[ -4  -2   1  -4   3   3  -4  -1   0   1   5   1   9   6   2   0   2   0
  -6  -1  -1   7   0   7  -3  -5  -2   0  -7  -2   6  -3   5   4   1  -5
   0  -7   5  -4  -4  -2  -3   3   4   1   7   0  -1   6  -7   1  -7   4
 -10]  Z_446
[  7  -3   0  -1  -1   1   2  -2  -3   5   5  -5  -3   4   6  -4   8   4
   0   3  -6  -6   4  -6 -10  -2  -7   9   5 -12   0   9 -10  -5   9   2
  11 -10  -5   3  -4  -2   0  -4  -2  -4  -4  -8   9   2   1   6  -4   3
   1]  Z_542
[ 29  -6  21  15  29   7  -5   5  19 -18 -11  12 -22  13  15   4  16 -34
  10   6  -2  -4   8  10 -24  12 -43  32  24 -27  13  11 -27   7   0 -44
 -20  -1 -12 -16 -20   6  18   5  -6  26 -16  -9  14  -5 -11 -19  -5 -30
   9]  Z_477
[ -4  -1   6  -5  10  -4   3   0 -11   1   0  -3  -1   4  -6   2   5   5
   0  -3   6  -3   4   3   0  -4  -1   1  -2  -3  -3  -3   2  -2   8   2
   0   4   3   1  -1  11  -1   7  -3   3  -4   1   6  -2  -3  -4  -3   2
   6]  Z_480
[ 0 -3 -1  1 -3  2  0 -6 -4  1  1 -3 -4 -5  3  1  5 -2  3 -2 -1  2 -3 -1
  3 -2 -2  2  1 -1 -1  0  1 -3 -3  0 -3  4  2  1 -2  2 -3  4  2  4 -1 -4
  1  2  4  6 -3  1 -3]  Z_306
[ -4  -5   1  -2  17  -4   5  -1  -2   5   4 -12  -9   1 -11   9   5  13
   3  -7  16  -8  -5  16   1  -8   1  -5  -5 -12   2  -3   0   5   3   7
   0  -7  -4   1   5  23  -2   5   3   6  -1  -2  14   2  -7  -8  -6   9
   7]  Z_57
[-1  4 -2  0  4  2 -4  1 -4  3  0  3 -6 10  2 -4 11  0  1 -7  0 -3  2  0
  1 -2 -3 -8  5 -6 -6 -1 -1  2 -7  4 -5 -1  1 -1  6 -8  0  0  6 -1 -2  7
  2 -9  3 -3  5 -2 -8]  Z_866
[0 0 0 0 0 0 0 0 0 0 0 0 0 0 0 0 0 0 0 0 0 0 0 0 0 0 0 0 0 0 0 0 0 0 0 0 0
 0 0 0 0 0 0 0 0 0 0 0 0 0 0 0 0 0 0]  Z_595
[ -7  53 -11  -2  22 -21 -20 -25  -8 -66  35  47 -19 -67  38   4  40 -72
 -38   7  45 -61 -43  19  46 -29  66 -41  41  15  32 -19 -27  -5  91  20
  19 -40  31 -52 -83  -4   5 -61 -23 -17  -5   3  14 -49  33 -15 -11  42
 -25]  Z_283
[ 3  3 -8  0 -2 -1  2  1  3 -3 -4  3 -1  5 -5 -5 -2  1 -3 -5  7  8 -1 -5
  4 -4  3  3  4  0 -2  0 -1  0  3 -6  1  2  8  3 -1  0 -3 -4  6  3 -1 -1
  5  2 -2  0 -1 -4  3]  Z_852
gone Z_852: [-5 -4 -5  1 -4 -3 -3  3  8  3  1  3  0  3 -5  5  2 -8 -5 -4 -1 -2  2  4
  5 -1  4 -2  3 -6 -3  0 -1 -1  2  1 -1 -4 -1  0  0  3 -2  3  0 -1  3  3
  3  7  8  0 -1 -2]  [6]
gone Z_283: [-15 -23 -29  15 -40  20  35 -83 -67  38  53 -17  -7  -8 -38 -11  -4  32
 -25  31  40  19 -61   5  46  47  14 -66 -21 -43 -20 -11 -19 -52 -19  66
 -41   4 -61 -27 -25  -5  42   7  19   3  41 -72  45  -2  22  -5  91  33]  [-49]
asked: [0 0 0 0 0 0 0 0 0 0 0 0 0 0 0 0 0 0 0 0 0 0 0 0 0 0 0 0 0 0 0 0 0 0 0 0 0
 0 0 0 0 0 0 0 0 0 0 0 0 0 0 0 0 0 0]  Z_595
gone Z_477: [  9  12  15 -20  12   0  -6  -1  21   5  19  14   7  26   8  -5 -20  32
 -19   7 -27  10 -22  11  13 -18 -11   4  15 -24 -30 -44   6  29  -2 -34
 -16  24  -6  -9  29 -16 -27  13   5  -4   6 -11  10  -5  -5  18 -43 -12]  [16]
gone Z_283: [ 14   3  15  22 -19 -38  38  19 -29  33  31  42 -66 -21  66  -2   7 -11
 -61  20 -15 -43  19 -67 -61 -17  45   4 -20 -19 -23  47 -52   5  -7  -5
 -27 -25  40 -83  46  41  53 -41  -4  -5  32 -25 -72  -8 -40  35  91 -11]  [-49]
gone Z_477: [-24   9  -4 -22  -9 -19 -34   7  16 -43   0  18   4   7   5  -5 -11 -16
  -6  12  10  13 -30  11  15  32  -2   5  12  -5  -5 -20  13  19  26  29
 -44   6   8  24 -27  -6  10 -18 -16 -20  -1 -27  29  21 -12 -11   6  15]  [14]

[  2  26  -9 -39  29  -9  13  -6 -23  25 -27  -5 -26  -9  41   9 -25  -6
   8  -3 -20  -5 -10  14  27  -9 -66  -2   0  38  -5 -41 -29  24  10   6
  -2 -27  19  17  20  -7   3 -33] : Z_959
[ -2  49  -6 -17  50  -2  31 -16   5   0 -29 -18 -23  28  -7  10 -19 -15
  -4  -6   0  -9   3   5  17  10 -53 -22  14  28   9 -56 -10   4  22   4
  31 -25  12   6  12 -31  21 -15] : Z_419
[-13 -57  28  27  10  25   0   1  29 -29 -19 -16  29   7  -9  13  -6   6
 -62  34  23   3 -11   4  -7   2  11   0 -35 -31   2 -53  -4  -2  27  -2
   3  -8   6 -22  23  18  28  11] : Z_835
[ -6 -34   0  29  10   0  15 -16  40 -35   3 -13   2  37 -54  -1  23  -8
  -3 -17  15  -8   8 -17 -22  25  20 -19  13 -11  13 -13  35 -32   3  -6
  34  11 -18 -18 -23 -30  17  26] : Z_394
[  7  21  -7 -19  43 -18  22 -15  -8  34 -34  -7 -22  12  22   4 -14 -22
  20  -9 -13   8   9   4  19  -3 -50 -16  26  45  10 -39 -22  12   5   2
  12 -40  19  30  11 -17  10 -38] : Z_891
[  3  16 -29 -17  29 -17  33 -20   5 -10  -7  -8 -37  34 -29   2   5 -14
  39 -41 -12 -19   5 -11   6  21 -37 -24  35  31   9 -15  21 -22   2   2
  40  -2 -14   1 -24 -49   5   2] : Z_594
[  1  -9  26  33 -40   0  29  15  10  14   4   9  33 -27  26  -6  24   4
 -17  28   3  25  -6  -3 -23 -21  51  20 -21 -25  -5  27  -2   3 -15 -12
 -37  -2  -1   1   4  46 -10  -1] : Z_516
[ -7 -52   8  31   4  16  10  -7  33 -41  10 -11  16  31 -57   0   9   1
 -25   3  25  -7   9 -11 -18  20  30 -13  -2 -31  11 -14  26 -24   7  -2
  27  18 -17 -26  -9 -17  20  34] : Z_697
[ 11  43 -33 -42   4  -4  10   2 -37   8  27  13 -31   0 -13  -8  -6   5
  43 -29 -10 -15  18   6  18   8 -25  -2  33  22  -3  43   0   7 -11  13
   8  20   0  12 -12 -31 -19   2] : Z_112
[ 11  43 -33 -42   4  -4  10   2 -37   8  27  13 -31   0 -13  -8 -20   5
  43 -29 -10 -15  18   6  18   8 -25  -2  33  22  -3  43   0   7 -11  13
   8  20   0  12 -12 -31 -19   2] : Z_470
[ -1 -40  -2  15  20  14  19  -7  21 -40  18 -12   7  44 -71  -1  -7  -3
 -10  -5  29 -10  28  -7 -11  26  12 -19  21 -15  16  -7  24 -19   7   3
  43  20 -14 -15 -10 -38  20  32] : Z_985
gone Z_516: [ -6   3 -27   4  10  -1 -37 -17 -10  29  -6  15 -15  20  27  26  33 -25
   1  26 -21  -3  24  -9  14  46 -12   3  51   4 -40  -2   4 -21   9  -2
 -23  -1  33  25  -5   0   1]  [28]
gone Z_394: [-13  25 -17  -1  17  13  15  -3 -34  40  20 -11  13  -6  11  35 -32 -35
  15 -17 -16  37  -8 -22   3 -23   0 -18   2  -8 -13   8 -30   0  26 -54
  34  10 -18   3  23  -6  29]  [-19]
gone Z_959: [ -6 -27  -5  25  24  -2 -33  13 -27   3   9  19   2 -25  -9  29  -2  -3
  -9  14  27  17 -26  -9   0  -5  26  10   8  -5 -23  41  -7  -6 -10 -41
   6  20 -39  -9 -66 -29 -20]  [38]
gone Z_419: [-15  21  49   9  10 -56   5 -53 -16 -22   0 -10   3  10   6  -2  22  -9
  -6  31 -17 -15  31   0  12  -6 -25   5  -4  28 -23 -29   4 -18  14  28
  -2 -31 -19  12   4  -7  17]  [50]
gone Z_470: [-33  18 -11  20   0  43   0  13   8 -37  11  -3   5  -2 -19 -31  22   0
   8  -8  43  43 -29   6 -12  33 -20 -42  10   8 -13 -15 -10  -4   4   2
   2 -25  12  18 -31  27  13]  [7]
gone Z_516: [  3   1   3 -12  28  -1  26  -5  27  26  10   0  -1   4  -2 -27 -25   4
 -23 -21 -40  15  33   4  20  -2  -6 -15   9  33  14  46  25  -3  51 -10
  -9 -21  24 -17  -6  29   1]  [-37]

[ 30 -42  17  23 -46  68   6   1  -1  39 -34  23 -22  27  -9 -33  43 -14
  31  31  -7 -15  -4   4  24 -23 -21   5 -59 -14 -26  25  26  45  -3  17
 -14 -18 -11   0 -22 -27 -13  49 -10 -35   2] : Z_627
[ 30 -34  12  11 -47  64 -16   3   5  46 -21  48   2  23 -18 -11  13 -20
  44  11 -16  -9  11  -8  17 -20 -43  36 -34 -17 -10   8   6  56 -19  25
 -51  -1 -19  10 -28 -20 -18  38  -6 -15 -25] : Z_504
[-28 -16  -9  23 -16  66  -5  10 -14  22 -16  -4 -22  31  11 -57  51  -1
  43   1  13 -40 -32 -13  33  14   9  24  -6 -31 -29   6  20  31  -6  -7
   0 -17 -37 -16   3  23   2  42 -28 -41  26] : Z_830
[ 48 -31  13  14 -32  58  -6   5   0  17 -30  33   3  25 -25   2  19 -15
  14  36 -20   7  14   9  14 -20 -13  20 -61  -9 -22  33  22  41 -23  13
 -38 -10 -27 -19 -28 -23 -24  36 -23 -39   6] : Z_304
[-15 -60  12  32 -16  70  13  -2   5  49 -24  27   8  40   4 -18  52   3
  43  -6  -3 -29 -14  -8  19   3 -19  26 -23 -28  -2  -5  36  30  -5  10
 -16 -19 -20  -5  -1 -11  29  74 -14 -15 -15] : Z_395
[  9 -69  -9  51 -49  61  10 -26  -2  39 -50  21 -16  30  11 -23  40   5
  17  45 -22 -13  -9   3  19 -15 -15  -2 -85 -38 -40 -13  46  48 -14  29
 -18 -20   6   5 -30 -27 -31  51   9 -38  12] : Z_3
[-15 -60  12  32 -16  70  13  -2   5  49 -24  27   8  40   4 -18  52   3
  43  -6  -3 -29 -14  -8  19   3 -19  26 -23 -28  -2  -5  54  30  -5  10
 -16 -19 -20  -5  -1 -11  29  74 -14 -15 -15] : Z_495
[  9 -69  -9  51 -49  61  10 -26  -2  39 -50  21 -16  30  11 -23  40   5
  17  45 -22 -13  -9   3  19 -15 -15  -2 -85 -38 -40 -25  11  56  -7  16
 -24 -15 -16   5 -18 -17 -21  43 -11 -33  -7] : Z_561
gone Z_3: [-13 -85  11  29 -13  51 -30   6 -15 -69 -38  17  12   3  -9 -22 -16  19
  46  48  39   9  10 -49 -27 -23 -40  51   5  -2  -2 -31 -20 -18  21 -50
 -26  45  40 -15  -9  61  30 -38   9   5]  [-14]
gone Z_561: [ 11 -17 -16 -22  -2  -7 -16 -21  43  19 -38  -2  51  16  10  45 -15 -15
  -7   3 -33   9 -18  30   5  39 -50 -85  61  11 -49 -23  17 -24  -9   5
  56 -11 -69 -25  21 -13 -15  40  -9 -40]  [-26]
gone Z_304: [-38   7  14  48  36 -24 -19  17  58  14 -27   5  13 -25   2 -20 -32   3
  41  33 -22 -31 -20  20 -10  -9  14  -6  22   0  36 -28 -23 -23 -23 -30
  14  33  19   9 -15 -39  25 -13  13 -61]  [6]
gone Z_830: [-17 -57  23  20   3 -41  -6  14   6 -16  11   2  -4 -14 -28  -1  23 -40
  -7  51  22  -9  24 -32  -6 -28  10 -22  13   0  31 -16   1 -16 -29 -31
  31 -16  42 -13 -37  33  43  66  26  -5]  [9]
gone Z_830: [ 23  -1  -7 -29 -32  26  23  -6   6 -16 -41  66 -28  13  31 -40 -57  43
  24  20  11  22 -17  31  33 -31  42  -4   9 -37 -16  10 -16   2 -14 -28
  51  -9  14   3  -6   1  -5 -13 -22 -16]  [0]

[-20  10 -37  21 -64 -37  -9 -36 -12 -19  25   3] -> Z_407
[-21  17 -22  30  63 -35  -8 -45   2 -17  25   5] -> Z_379
[-38 -51 -16 -54 -21 -15  18  58 -78 -50  10  -7] -> Z_380
[-36  10 -26  21  64 -37  -9 -36 -12 -19  25   3] -> Z_669
[ 27 -33   6 -33 -61  24  26  42 -24  -6  33 -14] -> Z_889
[ 27 -33   6  32 -61  24  26  42 -24  -6  -8  -7] -> Z_220
[-41 -42 -19 -34  -1 -22  12  33 -66 -16  16 -18] -> Z_814
[ 27 -33   6 -33 -61  24  26  42 -24  -6  -8  -7] -> Z_771
gone Z_407: [ 10 -19  25 -20   3 -37  -9 -37  21 -64 -12]  [-36]
gone Z_814: [-16  16  -1 -42 -34  12 -66  33 -18 -41 -22]  [-19]
gone Z_407: [ 21 -36 -37  -9   3  25 -64 -37 -12  10 -20]  [-19]
gone Z_407: [  3 -20  25  -9 -36 -37 -37 -64  10  21 -12]  [-19]
gone Z_814: [-41 -66  12 -22  16  33 -18  -1 -34 -16 -19]  [-42]
gone Z_380: [-50  -7 -21 -15  18 -16 -78  10  58 -54 -38]  [-51]

[ 48  22  -8  35  16   7   8  -8  62 -28 -14  18  32  29 -32 -63 -17  44
  10 -15 -14  47] : Z_230
[-14  -2  -4  38  53  21   2  -3  16  39  35   7  31   4 -12 -17  14   6
   1 -22 -20  58] : Z_847
[ 48  22  -8  35  16  21   8  -8  62 -28 -14  18  32  29 -12 -63 -17  44
  10 -15 -14  47] : Z_38
[  9 -22  16 -15  -7 -22  27 -12  59   3 -18  37   2  27  -1 -37  -2  19
   1  16 -37  17] : Z_584
[ -8  -9  -8 -30  34 -33  58  -4  60  15 -14 -14  27   8  -2   5  25  22
  15  24 -39  58] : Z_364
[ 48  22  -8  35  16  21   8  -8  62 -20 -14  18  32  29 -12 -63 -17  44
  10 -15 -14  47] : Z_812
gone Z_38: [-17  48  62  47  10  32  29  21  -8  18  35 -63  -8  16 -14  44  22 -14
 -15 -28 -12]  [8]
gone Z_584: [-12  27  -1 -22  17  16 -22  19   2   1  16 -18   3 -37  -7 -37  27  59
 -15  -2   9]  [37]
gone Z_230: [-28  -8  16  32  29  22  -8  18 -14  47 -14   7 -15 -32  62 -63  44  35
 -17  10  48]  [8]

